One vector is turned by the same rotation once a tick. Each row is the vector after some number of ticks, and that number follows the row.
The counts run from 0 to 197.
[122,122,177,165,113,132,128,93,119,130,138,108,120,98,133,153,128,117,115,123,178,94,150,110,133,123,122,144,87,131,150,147,155,130,138,178,137,130,168,180,117,159,150,130,142,148] -> 141
[110,92,154,127,152,165,131,91,100,110,156,133,135,168,120,114,145,114,108,154,174,138,115,127,135,138,140,172,116,163,137,149,114,163,158,127,89,121,105,149,156,115,95,141,133,114] -> 182
[130,145,140,108,108,144,121,109,125,120,144,169,112,133,88,154,103,88,97,113,143,91,146,98,133,153,104,151,133,147,155,153,114,161,153,150,91,129,116,126,149,78,108,139,152,135] -> 52
[132,96,159,153,162,173,95,90,128,144,147,131,126,133,136,111,157,92,94,191,154,121,146,126,114,144,131,158,106,163,123,110,122,113,153,121,103,88,116,134,143,129,117,119,113,128] -> 3
[137,156,143,118,98,157,109,122,112,126,116,144,118,111,97,145,108,85,73,111,145,100,170,101,126,126,106,151,112,141,162,158,116,161,153,151,99,118,100,123,152,99,113,144,142,154] -> 53
[122,96,147,147,129,129,141,89,63,103,151,161,122,117,137,150,126,126,103,107,159,123,146,95,129,121,125,193,111,136,149,124,109,169,146,115,145,116,143,155,110,128,131,132,152,107] -> 154
[126,109,173,107,123,138,135,121,141,138,152,114,146,125,129,132,152,114,106,108,179,85,139,117,107,84,87,121,91,121,93,118,138,123,143,175,80,129,158,138,141,146,127,141,103,122] -> 112
[153,117,129,155,135,148,135,109,82,147,127,133,143,131,134,123,146,83,103,113,152,96,142,119,134,146,117,146,99,180,155,182,94,161,130,146,90,154,123,130,166,123,141,127,141,111] -> 69
[113,140,142,133,133,121,75,119,110,144,138,158,121,124,127,163,127,99,81,136,127,70,177,123,103,153,125,173,127,145,147,141,102,159,125,112,88,98,144,114,138,78,137,135,130,117] -> 150
[121,112,148,126,92,162,122,105,87,108,151,128,153,109,102,92,108,107,100,129,129,95,131,114,103,112,73,126,117,112,140,151,110,190,157,137,104,122,130,108,137,107,125,146,153,105] -> 81
[140,122,190,100,141,142,110,83,104,127,125,116,135,117,144,155,147,129,121,131,190,84,150,126,136,148,123,163,97,120,98,108,136,117,129,149,124,89,93,174,127,129,126,130,126,115] -> 158
[126,110,161,157,111,168,130,134,101,113,129,136,138,139,132,161,111,125,92,131,150,77,114,114,110,154,123,172,106,137,177,158,84,138,129,110,85,147,98,146,144,100,122,134,140,131] -> 166
[131,97,151,138,132,129,60,112,81,145,127,133,141,93,120,110,133,116,114,159,151,118,140,122,117,162,132,184,84,105,115,110,104,126,150,111,128,117,115,137,142,139,176,110,133,98] -> 174
[108,142,154,129,97,145,106,127,120,152,128,114,107,136,115,122,123,97,99,124,119,118,176,111,120,110,144,181,109,113,144,133,120,160,133,166,68,103,184,150,145,101,125,140,140,143] -> 37
[131,110,129,140,120,130,101,121,65,147,121,123,128,112,105,114,146,107,124,100,164,131,177,98,118,128,129,183,93,131,148,127,112,134,128,158,103,128,149,165,98,168,151,111,133,122] -> 42
[127,128,159,180,121,197,110,110,116,131,125,117,139,126,137,107,128,109,128,130,172,105,99,146,146,163,160,160,80,136,125,100,139,144,153,131,119,143,142,158,162,123,141,128,152,130] -> 188
[108,118,143,153,130,153,138,79,117,137,179,125,132,145,132,98,130,93,81,152,138,137,121,122,115,116,119,157,117,158,163,79,146,142,175,110,119,130,152,114,120,112,154,127,168,90] -> 102
[134,138,161,122,120,136,142,142,107,141,125,135,125,154,138,176,142,116,97,79,168,103,129,106,128,117,155,205,115,120,144,114,139,147,130,146,69,133,142,140,143,99,139,132,141,130] -> 39
[152,112,169,160,110,189,116,96,129,129,126,125,134,124,131,120,136,96,109,142,159,112,110,126,141,145,154,174,82,128,122,102,148,118,182,136,121,134,120,170,165,131,136,124,141,137] -> 187
[104,113,189,165,109,184,97,123,140,123,133,133,123,97,120,131,133,121,93,136,157,118,125,131,142,108,139,165,89,107,121,120,140,145,159,120,107,119,164,157,165,129,125,124,111,154] -> 9
[124,114,131,171,128,137,107,132,114,161,151,129,145,149,147,112,146,103,137,139,172,89,127,118,91,161,139,148,80,149,105,104,136,143,120,136,56,127,160,106,150,113,151,149,154,129] -> 17
[174,130,169,122,90,146,119,98,87,147,117,93,125,94,136,112,145,109,129,123,166,98,122,127,131,127,118,163,97,82,114,111,133,145,120,161,115,114,128,147,157,104,162,130,153,122] -> 61
[160,108,147,133,115,164,138,105,101,148,141,116,148,125,118,86,135,80,114,122,107,120,149,128,125,115,105,155,88,130,116,112,94,112,181,151,111,122,171,161,139,134,143,109,132,90] -> 88
[116,140,139,161,117,159,82,103,115,125,139,134,129,110,88,116,131,80,126,134,170,88,172,121,113,155,129,145,115,132,111,113,170,151,149,162,111,91,134,125,104,142,128,149,149,147] -> 30
[102,111,145,134,137,106,91,85,119,148,132,113,122,103,146,105,171,103,98,147,193,104,162,133,92,101,118,134,93,143,115,95,140,153,121,140,105,102,136,117,117,121,141,136,127,135] -> 129
[106,96,149,153,118,142,104,113,109,127,116,122,125,126,116,109,114,114,87,144,122,128,173,114,114,157,133,176,65,135,169,156,82,151,160,130,100,159,143,170,147,126,131,117,131,130] -> 168
[109,133,148,135,128,119,85,117,135,140,125,134,140,111,125,134,112,118,112,116,184,55,164,134,92,187,119,124,72,139,134,111,114,118,117,145,99,153,119,137,112,112,132,125,152,135] -> 144
[118,123,162,103,135,147,99,103,88,123,190,138,145,141,121,130,111,141,150,142,151,109,136,107,130,166,106,158,108,113,105,133,117,160,135,130,106,104,141,107,150,112,133,161,179,91] -> 177
[115,115,175,140,100,140,124,111,131,120,138,133,112,92,114,142,120,115,101,110,164,97,160,101,126,120,109,149,84,119,151,141,115,108,140,173,135,133,169,187,109,152,125,113,125,142] -> 140
[134,145,172,143,114,158,144,124,168,153,171,147,116,146,136,165,127,95,91,124,152,80,114,95,123,127,109,147,117,149,157,96,135,87,146,136,105,143,168,134,136,105,151,111,146,125] -> 119
[141,123,160,145,112,161,121,113,115,142,156,134,114,126,130,138,147,83,103,147,137,83,169,110,105,91,104,165,136,140,136,119,100,106,119,143,108,60,159,151,119,112,129,123,116,132] -> 134
[109,145,168,99,125,147,51,84,125,147,132,126,127,94,101,93,124,108,101,140,156,107,138,157,146,153,112,132,106,123,126,126,126,159,137,127,129,136,118,137,170,100,148,113,138,102] -> 77
[119,140,163,121,95,164,120,127,129,138,143,113,105,139,134,114,123,114,109,145,194,106,113,105,110,142,120,151,104,117,129,75,139,134,106,147,82,108,108,125,131,88,114,133,161,160] -> 33
[120,132,169,110,114,140,86,106,158,145,126,117,113,136,114,125,130,96,107,150,184,92,135,116,103,145,129,155,103,113,114,85,153,125,126,162,80,108,99,134,138,90,117,140,143,160] -> 32
[123,108,152,145,114,147,129,107,116,105,163,165,103,113,100,123,117,109,111,118,202,121,119,83,136,142,119,152,94,138,119,106,150,139,168,151,120,135,125,145,101,152,118,138,165,158] -> 28
[88,108,152,113,138,156,107,116,104,119,167,129,148,124,89,117,145,122,129,98,159,90,157,140,103,99,103,140,131,133,110,126,130,152,149,139,91,117,183,141,93,150,125,132,129,87] -> 110
[118,137,152,115,126,137,126,92,120,118,176,158,100,156,96,142,116,98,105,136,158,103,132,102,138,160,116,159,155,150,166,154,131,165,130,158,96,119,121,138,131,83,116,149,177,124] -> 51
[99,121,146,131,140,143,121,99,138,133,172,134,152,137,110,126,124,106,104,119,164,84,128,126,120,143,99,102,104,161,135,153,155,166,159,138,90,171,152,98,158,127,144,150,150,103] -> 97
[121,92,155,160,105,148,100,136,108,135,157,142,148,129,108,132,136,110,121,148,164,86,80,110,101,138,141,165,125,103,135,151,136,165,140,128,77,144,140,97,157,118,165,158,148,119] -> 194
[104,136,152,112,157,158,72,129,130,142,133,171,114,112,102,136,135,115,90,105,184,126,176,107,146,132,128,167,97,156,113,131,127,144,139,140,93,132,144,142,152,143,110,113,108,150] -> 25
[151,143,162,110,115,157,141,78,106,131,159,121,124,128,133,121,98,111,95,117,152,127,137,94,161,156,100,145,83,144,151,122,139,118,167,149,141,157,123,141,149,124,154,107,171,100] -> 73
[126,121,150,167,98,110,126,98,121,139,177,156,106,123,144,136,114,108,107,160,147,87,139,102,105,153,113,149,106,135,157,126,112,151,116,132,121,110,165,115,137,79,145,155,181,135] -> 148
[160,137,169,100,83,141,111,99,106,145,105,112,134,92,119,124,126,97,114,109,142,85,143,115,117,136,109,160,93,74,104,101,129,128,153,173,119,101,123,160,141,103,162,117,141,113] -> 60
